In the rows, 128 means zero.
runs of hidden systems
z_922, seq 1 (10 x 26)
[[ 90  82 121 159  82  77 106 115 113 168 115 150 137 197 137 111 169 135
  159 120 130 116  94 116 115  90]
 [ 82 138  61 121 138  83  93 126 144  83 143  94 128 103 120 145  78 106
  157 111 109  87 132 120  85 129]
 [134 116 102 120  67 123 173 147 142 122 107 160 147 137 113  86 119 124
  175  87 103 168  88 145 111 189]
 [103 113 129 112 122  64 127  99 111 112 145 163 151 156 165 118 134  63
  164 188 124 110 109  98 150  95]
 [132 155  67  91 122 142 142 159 114  85 139 114  76 115  74 135  65 105
  158 146 107 110 136 117 152 159]
 [156 133 175 112  75 163 183 122 155 102 145 165 153 126 153  80 135  95
  140 167 108 168 140 144 127 154]
 [122 130 130 120 159 133 138  98  70 156 138 138 116 140 146 117  98 109
  143 182 141 101 157  81 214 100]
 [161 143 137 154 117 193 134 162 148  97 140  92  51 131  96 127 110 122
  116 152 104 120 189 137 115 136]
 [140 146 197 148 124 162 172  86 148 169 163 134 175 118 173  97 125 157
  127 109 135 140 171 130 153 146]
 [137  86 146 170 151 149 107 133  74 176 112  90  69 153 145 122 139 140
  133 129 141  76 142  85 141  78]]
z_227, seq 2 (10 x 26)
[[159 121 165  80 143 121 105 153 140 100 159 106  95 116 125 171 183 105
  107 164 148  85 102 125  92  77]
 [152 165 160 102 127 194 161 146 141 111 123 108 167  91 121 138 116 157
  108  90 138 163 126 149 144 197]
 [172  88 157 129 125 137 129 141  98 151  94 167  92 151 127 104 188 129
   99 176 147 161 106 120 158  88]
 [130 169 139  93 205 125 116 121 142 113 148 127 140  76 128 208 131 127
   85 129 146 122 136 155 120 114]
 [142 122 150 143  81 207 133 162 136 153 108 116 111 165  87 132 163 184
  101  95 133 154 129 162 111 144]
 [129 100 131 131 166 119 102  96 122 140  98 169 170  82 173  97 147 125
   73 160 146 180 125 127 127  82]
 [114 150  86 141 182 130 106 149 105 144  97 123  80 142  75 210 122 159
  110  92 133 122 125 152 127 132]
 [104 115 146 148  70 137 100 123 183 122 133 131 175 141 132 110 175 154
   97 114 128 161 128 168  56 111]
 [ 94 118  61 119 157 129 106 111  81 160  78 144 160 101 125 106  88 161
  107 111 148 163 109 107 176 128]
 [122 118  85 167 125  74  77 158 151  93 104 127  69 151  87 159 151 112
  114 139 110 134 125 150  80 107]]
z_617, seq 3 (10 x 26)
[[105 134 162 172 179  89 145  75 113 153 118 174 173 138 191 147 131  99
  134 133 120 147 148 134 146 127]
 [ 68 147  99 131 110 143 109 132 107 146 149  91 108 184  88 179 102 148
  158 106 128  63 149 124 135 118]
 [113  96 140 158  92 138  79 146 127  61  92  77 162 120 171  89 134  88
  119 143 122 144 112 111  92 141]
 [144 140 151 171 148  62 148 110 105 156 118 130 133 151 131 121 127 143
  148 104 143 145 125  97 218 177]
 [113 127 116 134  96  86  98 135 141 110 165 126  75 183  91 149 150 103
  142 182 120  86 148 127 119  77]
 [144 137 124 103  90 109 109 143 172  73 154  66 163  71 122  77 108 135
  127 108 140 134 109 104 123 169]
 [184  91 135 143 112 114 165 134 105 167 107 177  85 143 121  63 149 133
  143 146 130 164 112 106 180 126]
 [137 157 115 101 169  75 139 106 169 123 191 152  96  90 119 155 112 106
  133 157 119  94 163 137 111  89]
 [135 123 115  83  61 202 159 157 150 125 149 109 129 110  97  88 105 151
  151  96 117 120 112 136  87 150]
 [159  81 146 129 173 132 146 103 101 162  98 168 143  76 197  78 136 110
  121 139 130 151 113 109 122  96]]
z_100, seq 4 (10 x 26)
[[133 149 182  98 115 136 195  92 136 141 170 153 189 122 176 107 115 106
  172 125 126 123 132 123 157 162]
 [112  90 112 139 108 148  93 156  61 125  98  95  77 183 118 130 134 107
  146 163 131  85 115  90 148  92]
 [142 157 156 122 166 146 129 136 166  60 143  99 141  66 156 157 113  92
  110 128 112 129 150 152  72 153]
 [153 136 190 128  83 166 174 130 109 159 143 129 133 179 126 105 151 148
  144 133 144 134 129 115 196 158]
 [127  92 131 139 155 111  61 130 115 116 130  81  96 110 151 129 151 114
  103 160 146  80 129  92 101  57]
 [168 179 148 133 161 153 160 150 158 110 137 105 109  92  98 167 112 151
  111  84 127 146 147 157 137 195]
 [164  84 176 118  76 121 140 123 138 176 148 152 127 149 135  75 196 152
  129 141 150 133 102 115 133  84]
 [117 133  91 123 207  94  89 126 100 146 128  91  99  89 122 169 100 145
  122  97 148  80 124 100 134 102]
 [174 133 133 117 106 148 165 168 166 119 109 164 104 118  86 135 159 137
  116  99 112 182 102 182  86 167]
 [110 107 145  85 134 100 146  80 111 193 162 162 176 123 167 111 141 140
  153 124 153  97 100 104 148  80]]
z_723, seq 5 (10 x 26)
[[109 159 147 181 109  83 144  94 142 115 153 156 134 180 134 125 119  98
  146 176 110 144 186 130 178 145]
 [ 96 146 102 119  89 209 108 140 116 126 148  91 102 153  80 125  90 155
  117 157 132 106 177 121 157 114]
 [127 110 121 175 113 140 100 114 158  92 117  98 152  80 162  49  93 119
  105 141 116 165 170 113 110 139]
 [139 132 143 193 131 119 166  98 129 198 146 138  98 150 128  92 105 168
  156  95 119 125 180 116 169 139]
 [108  96 105 127  86 147 100 131 150 152 167  97  87 134 109  93 124 155
  140 123 125  72 143 115  72  65]
 [125 120 105 119 145 122 138 112 144 140 134 101 172  50 161  81  82 151
  147  59 126 128 113 110 103 155]
 [155  76 123 154 118  97 164 131 101 191 100 166  86 153 137  91 149 131
  178  92 115 125  87 111 121 122]
 [111 128  91  84 138  72 120 131 134 124 172 113 101 120 114 166 117 110
  174 113 123  55 100 115  91  98]
 [141 121 111  72 106 158 160 163 119  99 101 124 158  98 128 117 114 111
  160  88 120 144  60 131 103 185]
 [163 105 143 123 146  63 148 128  90 113 106 159 110 140 155 116 145  63
  164 169 127 127  87  92 173 130]]
z_922, seq 6 (10 x 26)
[[ 86  91  64 119  81 178 103 144  79 138  76 121 135 153 109  82  98 144
  143 126 127 140 100 102 143 129]
 [ 99 134 119 188 111  87  94 113 157  63 114 129 151 135 150 102 114  82
  115 171 102 166 168 134 118 140]
 [ 90 146  79 124  71 115 131 115 126 153 152 127 139 166  77  95  89 171
  156 118 135 126 139 111 190 149]
 [118  88 116 140  72 146 104 128 146  96 137 108 124 119 154  50 116  94
  140 170 107 120 146 106  79  93]
 [123 145  86 173 148  85 151  97 127 138 127 144 124 108 134  83  58 127
  162 110 105 149 166 106 176 167]
 [141 107 136 150  58 121 146 136 148 143 163 140  70 188 102  91 148 119
  168 153 105 106 148 124 114 104]
 [111 143 122 114 147 129 155  88 143 132 182 117 143  79 170 105  62 106
  171 124 108  84 170 107 116 120]
 [167 102 130 165 116 158 184 152 100 159  95 147  59 153 126  99 116 114
  182 107  92 127 127 119 126 155]
 [125 154 188 149 141  93 156  98 153 120 185 129 128 151 167 160 135  80
  164 154 112  84 170 132 121 120]
 [140 134 129  93 126 187 173 150  92 157 146  92  96 131 114 141  95 143
  178  90 128  69 119 105 144 151]]
z_182, seq 7 (10 x 26)
[[145 134 134 132 144  56 150 106 141 114 115 154 185  90 159  96 121 115
  136 110 132 181  99 117 167 179]
 [146 125  93 124 120  49 145 134 138 147 141 181  63 161  76 137 147 118
  156 146 118 127 111 132 144 105]
 [114 161  79  99 102 131 135 132 189  97 174 116 129  82  86 115  77 142
  139 104 105 124 154 150  81 145]
 [135 124 127  73 108 156 190 112 111 138 126 184 177 108 151  80 104 110
  157 142 122 163 103 123 161 157]
 [130 120 106 121 163 122 150 116 108 137 138 180  66 138 134 151 116  76
  152 184  97  97 155 133 115  76]
 [ 93 164 128 122  97 215 149 128 146 129 167 104 130 147 107 154  87 146
  143 114 110  95 185 156 102 139]
 [125  91 175 109  97 190 140 116  99 127 121 121 178 121 199  73 132  95
  143 157 131 123 118  99 125 115]
 [124 123 144 170 192 126 123 116  69 150 114 114  81 153 159 168 117 100
  140 151 126  83 159  97 164  99]
 [127 141 179 180  83 166 113 152 157 108 144  62 110 177 112 151 151 146
  127 108 123 104 163 143  98 151]
 [131 102 178 123 122 103 105 109 126 133 143  76 188  99 183  90 153 140
  128 108 167 109  95  81 140 123]]
z_668, seq 8 (10 x 26)
[[ 93 143 178 110 115 165 157 110 109 124 149  99 196 147 183 146 112 101
  173 107 126  83 121 117 131 158]
 [119  68 155 163 113 139  96 125  78 134  94 113 126 161 181  89 157  96
  135 170 131 114 119  84 133  84]
 [124 149 155 157 177  94  93 135  97  82 116  62 126 129 151 182 121  93
  127 129 141  97 130  96 162 155]
 [150 120 193 134  60 144 107 157 145 103 151  62 134 164 120 110 182 140
  124 132 153 107 113 110 135 139]
 [170 112 139 127 165  89  87 125 128 117 137  89 114  66 142  86 135 137
   88 155 166 129 129  77 173  98]
 [193 143 140 146 138 129 137 181 133 120 115  89  54 127  69 150 144 158
  116  96 137 133 121 128 151 173]
 [183 134 159  90 114  86 139 133 201 121 188 143 115  88 108 114 173 141
  108 138 142 133 119 145  99 104]
 [167 125 103  80 168 169 160 135 107 186 132 145  91  74  99 121 109 179
  113 100 145 127 120 121 150 113]
 [174 120 124 134 152 128 166 151 152 125 101 182  83 110 117 150 153 108
  126 113  94 167 112 179  63 135]
 [113 153 145  70 152 122 179  94 136 181 167 186 172 123 136 176 138 141
  144 102 137 113 110 157 122 116]]
z_668, seq 9 (10 x 26)
[[124  96 157 148 149 132 105 116 110 117 101 164 126 143 174 137 168  79
   97 196 123 144 138 133 105  70]
 [103 169 168 135 176 169 123 124  97 124 120  88 158 139 145 206 116 137
  112 107 145 109 147 131 162 159]
 [129  96 185 171  77 157  92 136 150 120 118 106 141 162 146 105 191 139
   89 146 138 147 134 139  91 100]
 [121 145 134 159 196  87  83 100 121 143 128  94 149  89 147 143 118 160
   80 111 163 129 150 103 171 120]
 [142 120 132 174  86 145  95 174 150 128 106  83  89 163  74 139 168 178
  106  84 136 139 120 148  99 146]
 [137 135 119 117 140  50 100 103 189 121 166 123 164  63 129 103 139 155
   96 113 152 146 118 125 117 112]
 [143 114  74 120 115 144 131 157 107 177 100 124  88 127  63 113 116 196
  129  74 140 139  99 121 154 144]
 [142 127  84 115 126  62 126 139 185  89 127 173 119  91 104 123 139 103
  121 129 107 168 104 164  72 130]
 [110 152  94  60 114 140 177 114 113 173 149 166 161 127  92 132  98 164
  158  96 139 129 101 134 171 150]
 [120  93  73 112 107 152 128 140 118 112  83 193 104 131 119 103 124  88
  128 175  93 168 114 150  86  97]]
z_723, seq 10 (10 x 26)
[[128 150 120  86 126 169 133 170 109  54 110  86 136 112 124 165 100  81
  147 124 117 117  98 129 115 185]
 [161 122 183 148 110 116 148 142 103  80 104 123 136 156 165 109 147  69
  147 167 123 150 112 105 175 177]
 [154 160 159 145 139 124 121 149 117 104 153  80  64 163  94 168 131 118
  125 164 137  90 162 107 185 137]
 [156 142 171 128  81 172 109 159 175  67 151  68 127 112 114 110 146 134
   94 144 136 135 149 134 111 151]
 [178 133 193 149 136 126 140 111 140 146 149 110 141 100 150  76 144 158
  100 135 160 153 155  98 193 141]
 [178 115 146 163 140 131 115 139 153 170 146 114  47 123  90 126 166 179
   90 124 142 117 159 133 117  83]
 [137 135 155 104 122 125 128 109 199 145 186 120 163  73 135 118 148 171
  100  95 144 121 135 154  70 104]
 [151  96 137 102 154 149 151 112 108 205 110 168 148  93 145 106 153 176
  111  89 153 151  95 128 132 102]
 [130 101 106 132 183  79 115 122 129 161 116 171  96 110 136 166 160 123
  118 116 122 119 104 145  68  65]
 [ 93 151 119  78 140 131 153 122 141 141 135 164 180 126 126 194 133 131
  143  80 122 122  91 174  78 142]]
z_182, seq 11 (10 x 26)
[[ 80 125  99 186 157  97 131 101 123 151 111 169 115 158 146 165 109 102
  153 114  89 121 157 157  79 111]
 [ 61 118  99 138  51 161 123 132 124 138 128 111 159 184 111 116 111 145
  171  90 112 110 119 138  95 144]
 [ 89 101 109 133 122 103 109 115  97  89  98 115 180 120 189  96  97  68
  166 140 113 123 100  91 122 139]
 [ 96 153 124 159 130  82 133 126  92 112 119 130 118 200 117 177 116  89
  169 144 114 110 137 119 182 158]
 [104 141 142 128  52 100 102 137 174  67 177  84 141 163 111 121 137 102
  147 155 123  99 138 123 110 135]
 [123 150 130  96 122  98 122 105 119 101 158  94 174 103 142  88  90 117
  145 149 152 117 127  71 212 154]
 [184 141 152 147 127  87 155 141 132  94 140 138  66 142 113 111 135  85
  140 188 118 139 153 111 188 147]
 [144 167 160 124 115 100 148 103 195 134 221 119 116 112 107 128 125 151
  131 133 131  98 185 137 131 116]
 [180 112 135  95  95 163 165 134 134 152 158 117 110  87 121  41 108 158
  143 126 139 126 131  90 162 132]
 [190 125 156 150 194 121 179 112 130 146 134 157  78  76 166 115 115  99
  143 130 104 128 159 124 120 126]]
z_227, seq 12 (10 x 26)
[[ 96 135 151 119 200 128 130  85 108 132 130 138 185  93 202 168 110  90
  126 131 129 110 137 129 113 110]
 [119 109 137 156 113 187 120 170  85 143  90  79  89 182 111 168 140 142
  148  84 123  91 110 127 107 147]
 [121 102 175 141 124 105 104 111 138  97 111 120 205 107 204 101 162  91
  116 134 137 155 100 121  96 129]
 [123 131 107 116 160 108 116 152  64 144  89  99 119 148 105 173 124 143
  142  92 153 110  76  98 189 157]
 [154 115 165 127  86  85  93 160 180  72 143  92 131 124 124 124 190 113
  109 135 140 128  93 135  75 123]
 [138 154 120  88 130 117 147 126 116 139 122 133 180 100 110 111 110 165
  120 100 160 166  96 113 206 181]
 [183 101 119 114 115  95 104 166 140 114 131 134  49 128  80 114 177 129
  102 171 139 128 108 119 129  85]
 [135 190 135  90 149 122 158 111 184 113 171 151 167  75 110 149 107 146
  101 116 134 162 151 164 136 162]
 [151 106 113 120  91 182 142 145 115 179 124 157  68 161  75  94 146 173
  115 148 133 141 136 132 151  94]
 [130 142 117 123 190 129 124  98 159 108 140 164 133  57 157 132 107 102
   87 163 116 151 170 151  92  92]]
z_617, seq 13 (10 x 26)
[[ 96 133 117 116  85 143 144 121  82 150 136 124 140 188 109 109  98 136
  170 142 136 110 131  92 215 145]
 [117 121 125 137 131 118  92 119 116  70 136 102 114 122 158 106 106  63
  125 212 117 107 165  90 142  97]
 [147 165 157 147  96 134 162 125 149 113 165  89 135 132 122  92  90 131
  158 118 124 127 167 108 186 196]
 [136  91 155 153  89 127 123 103 131 157 159 135 100 154 146  62 145 120
  136 185 130 108 166  96 141  69]
 [158 148 125 153 158 103 129 123 164 117 173  76  86  66 127 101  80 135
  137 104 120  96 178 100 125 139]
 [161  96 158 169  68 148 171 135 160 156 143 140  94 151 133  67 147 133
  163 109 100 130 141 138  84 130]
 [137 105 128 131 171  69 127  90 149 176 163 126 128  71 169 102 127 143
  141  95 134  92 128 101 100  80]
 [160 108 108 138 122 144 160 168 126 143 119 116  53 132 104 136 119 130
  178  70  96  93 106 131  70 145]
 [133  99 167 113 129  91 147 112 147 132 133 151 179 107 191 123 168  94
  154 105 124 120  77 136  61 115]
 [138 119 113  86 160 123 148 147  79 176 121 114 101 131 112 165 129 148
  168  72 145  75  69 102 146 128]]
z_100, seq 14 (10 x 26)
[[180 131 160 127  93 118 124 160 186  55 139 120 101 107 117 105 160  91
  105 171 118 159 133 145  96 141]
 [142 153 156  99 126 124 154  97 127 157 193 105 138 112 131 100 103 151
  150 138 155  88 156  86 202 129]
 [173  90  99 143 128 144 101 175 113 113  99 101  32 116  91  98 135 126
  112 151 123 122 130 106 114  98]
 [177 158 166 115 178 108 182 104 176 133 179 148 122  60 154 129 115 118
  136 113 118 125 157 142 108 138]
 [150 100 129 131  96 158 161 143  96 196 132 139  59 183  93 116 144 160
  164 118 128  95 120 114 152 106]
 [136  98 120 127 187 124 114 127 132 130 125 116 108  66 172 139 124 105
  129 103 116  94 118 126  37  84]
 [153 152 157 130 139 154 199 143 111 157 113 151 121 155 120 170 130 136
  164  73 115 137 111 155 142 192]
 [110  76 155 108 100 128 110 125 113 151 130 135 142 163 162 133 186 111
  143 138 137  90  81 122  73  65]
 [104 158 117 110 182 156 119 142  92 112 102  85 154 104 135 196  93 131
  130  76 136 109 108 128 130 169]
 [153 109 179 114  78 147 137 155 134 103 101 153 155 162 130 126 196 114
  112 146 136 176  77 155 117 147]]

runs to name
seq 15 (2 x 26)
[[121 115  79  77 143 136 170 121  77 187 114 171 130 118 116 122  95 144
  172  92 132 120  81 111 157 131]
 [125  92  73 116 135  93 117 148 116  99  96 157  88 120 132 131 125  66
  158 148  91 119  91 130  67 101]]
 | z_723
seq 16 (2 x 26)
[[ 97 132 117 126 157 155 126  99 126 128 128 193 130 127 150 154 121  93
  100 190 109 142 172 164 100  72]
 [ 70 136 106 134  96 223 112 114 107 158 129 128 136 167 105 129  99 164
  111 145 126 123 176 141 135 101]]
 | z_182
seq 17 (2 x 26)
[[122 166 147 159 127  96 169 111 151 178 166 125 129 160 106 159 121 171
  166  55 127 107 145 140 148 169]
 [118  68 102 143  73 112  92 150 134 145 109 107 115 143 122  85 160 145
  144  92 127 112  81 117  63  97]]
 | z_100
seq 18 (2 x 26)
[[172 118 144 137 158 133 156 134  67 154 106 112  94 124 137 101 110 130
  148 123 143 122 122  74 214 156]
 [165 114 138 162 113  99 107 164 162  95 145  92  42 140 103 135 155 101
  140 138 108  95 141 130  73 111]]
 | z_723
seq 19 (2 x 26)
[[190 129 129  98 123  69 164 162 138 104 145 116  77 107 102 119 131 103
  175 111 122 108  82 103 139 164]
 [192 131 149  65 100 113 168 166 142  96 163 125  90 114 100 118 148  96
  161 146 129 107  87 114 136 145]]
 | z_723
seq 20 (2 x 26)
[[107 102 126 146 100  52  98  90 165 145 142 148 183 119 155  74 158 145
  119 126 143 150 112 119 114  96]
 [118 136  46 113 159  87 110 137 110 145 121 108  94  94  81 132  79 163
  142  82 134 112 110 104 153 136]]
 | z_227
seq 21 (2 x 26)
[[122  81 124 109 112 174 123 116 109 172 151 126  98 127 150  84 129 132
  141 151 129  75 138  99  97  46]
 [131 125 107 143 189 134 134 118 134 133 122 100 127  50 165 129  79 128
  143  63 111 107 136 122  71 139]]
 | z_723
seq 22 (2 x 26)
[[118 160 184 102 157 181 135 115 150 120 165  88 178  92 161 174 127 140
  107 102 144  98 146 147  98 133]
 [150  96 153 145 154 172 127 153  67 163  60 109 126 136 146 139 156 151
  117  83 149 139  83 115 143 147]]
 | z_922
seq 23 (2 x 26)
[[144 118 131 138 164 114  64 162 117  64  85  88 113 104 131 158 154 101
   73 158 142 145 110 123 117 118]
 [141 175 182 161 126 101 147 125 162 112 136 131 159 152 118 173 157 140
  111 108 134 171 141 163 158 191]]
 | z_723
seq 24 (2 x 26)
[[126 105 167 166 158 114 120  92 103 188 130 161 113 161 159 130 167 135
  109 162 143 120 155 116 156  61]
 [123 118 111 192 118 161  85 145 138 143 124  67  70 135  98 114 113 178
  106 101 126 110 176 124 101 113]]
 | z_182
seq 25 (2 x 26)
[[141 106 136  85  55 110 142 145 137 156 169 114 119 161  95  94 161 156
  170 108 148  90  81 102 137 120]
 [167 111  86  73 152  89 109 151 125 105 126 100 105  51 112  97 114 128
  123 125 149 119  77  87 138 122]]
 | z_723
seq 26 (2 x 26)
[[167 129 137 128 123 115 181 115 182 177 185 160  83 107 110 107 131 158
  151  95 111 111 155 148  90 109]
 [139 104 127  54 126 167 159 116 134 170 168 147 130  81 146  97 125 140
  145 118 133  90 106 122  82  76]]
 | z_723
seq 27 (2 x 26)
[[ 76 131 134  78  77 130 122  98 163 111 181 139 203 127 154 114 128 112
  144 149 128 108 125 134  87  98]
 [140 103  94 113 142 170 128 146  67 146  93  91 112  96 130  83  80 145
  141 107 143 119 107  75 177 145]]
 | z_617
seq 28 (2 x 26)
[[176 121 136 135 141  33 108 145 163 110 115 135 121 100 109 130 180 137
  101 108 147 165  79 133 126 142]
 [153 156 132  78 114  83 153 138 155 148 162 169 122 144  69 164 171 160
  119 123 154 143  92 152 159 130]]
 | z_723
seq 29 (2 x 26)
[[110 152 133 129 142  95 106 107 176 103 195  77 132  86 143 140 100 121
  139 117 120  71 170 120  85 109]
 [147  93 135 152  91 168 146 139 120 169 129  83 110 119 137  58 112 164
  164  70 127 106 123  92 119 143]]
 | z_668
seq 30 (2 x 26)
[[124 154  94 153 109 171 139 133 169  93 136 108 119  87 110  91  61 132
  128 111  94 154 183 146 105 174]
 [149 101 149 178  95  97 158 102 129 151 132 155 126 144 164  42 125 111
  162 151 112 150 151  99 162 133]]
 | z_100
seq 31 (2 x 26)
[[131 168 125 134  97 102 135 121 149  94 150 148 132 151  89 113 113 119
  111 188 130 174 169 131 206 156]
 [111 124  97 130  91 129  91 108 155 116 168 117 112 116 107  68 101 135
  104 191 130 123 184 106 144  76]]
 | z_100
